In the rows, 128 means zero.
Which row each row swaps with, under one turn or mirror
The rows were stretched afterwards, more along some directions than others.
Misub: [117 127 116 142 131 133 124 118 109 134 140 130 111 126 126 134]
Kime: [106 105 132 137 137 150 127 148 133 129 125 124 127 116 162 112]
Leva: [126 174  78 146 131 134  90 161 132 121 132 124 130 125 139 116]
dap: [111 108 129 156 127 124 116 128 159 131 124  94 121 137 166 124]
rapa: [127 160  96 123 155 151  71 143 104 126 128 147 100 126 129 116]
voke: [ 93 140  95 164 129 100 107 164 153 151 127 117 109 110 170 132]
Rofep: [134 144 117 146 125 149 120 155 132 132 120 126 118 116 139 129]
Mogem: [128 115 122 162 126 141 114 151 121 143 140 113 142 114 146 127]
Zufid: [107 128 107 152 144 114 115 121 112 128 139 123 118 130 134 140]
gan: [115 142 121 143 152 150  93 146 118 124 131 155 103 115 139 102]
Bizo: [154 136  99 131 143 133  95 134 135 144 135 111 140 116 133 129]
rotu: [141 164 103 147 134 151 108 162 129 131 135 123 122 120 134 118]
Ves: [103 158  98 146 161 139  64 152 112 132 140 145  90 119 142 128]
kagad: [122 117 117 166 134 142 107 151 114 147 132 118 125 109 147 134]
nover: [118 157 112 160 127 131 115 141 132 132 121 116 115 127 143 109]
Porig: [ 93 136  93 164 138 113  94 167 133 153 129 117 111 104 165 130]
fibe: [ 96 129 104 125 136 137 111 123 114 119 125 114 103 118 127 139]
vas: [133 153  99 152 132 136 110 171 147 127 133 135 128 120 133 125]
Voz: [121 148 110 116 153 149  72 141 114 140 137 140  98 112 134 124]
zoko: [119 155  95 128 159 137  67 140 112 136 132 140  97 124 144 108]
Tebi: [119 110 132 148 134 130 120 121 132 106 137 121 134 117 128 136]
rel: [149 144  94 129 132 115 101 145 121 154 149 101 137 123 136 105]
voku: [117 171  92 124 143 126  74 152 110 130 147 139 111 131 137 100]
vegut: [121 131 109 139 156 133 134 141 121 145 127 135 116 128 146 114]
Tulet: [103 130 128 150 150 151  90 135 126 137 129 145  83 118 158 126]
Lak: [110 111 123 152 122 111 117 132 174 130 127  88 129 131 167 117]
Soteg: [121 136 125 136 126 142 140 143 155 112 140 109 145 131 138 113]
Kifek: [100 118 122 158 129 117 109 125 126 136 148 115 114 107 143 139]
tenev: [113 137 125 141 126 139 106 133 178 114 122 110 144 127 148 132]
Viz: [129 130 121 123 126 120 134 144 154 105 131  97 133 131 135 104]
batas: [123 129 135 131 114 136 130 140 169 120 137 110 155 125 141 108]
rafog: [ 99 136  98 170 139 115  99 165 141 153 122 117 103 109 166 137]
Fatol: [109 147 119 142 139 127 127 143 132 106 136 104 133 153 142 105]
gov: [118 124 121 151 121 109 110 133 172 134 125  90 123 134 167 125]
nogar: [108 133 108 135 136 118 118 126 109 115 144 121 130 133 122 122]
kita: [133 149  96 154 142 139 111 170 130 123 137 141 130 124 145 101]
lagur: [104 101 134 140 138 147 121 139 142 128 126 118 129 119 161 110]
bap: [117 124 105 132 152 140 130 151 126 142 124 138 113 123 152 141]
pek: [125 118 119 141 138 117 137 151 137 103 141 102 147 130 142 113]
gigam: [104 129 111 146 136 119 114 116 115 115 139 114 106 132 135 122]
nidov: [122 164 105 137 147 158  64 141 109 143 139 132 100 132 124 117]
Lopud: [110 138 105 137 133 117 119 131 111 113 138 124 115 136 133 139]

Swapped with dap: Porig
Swapped with fibe: nidov
Swapped with voke: gov

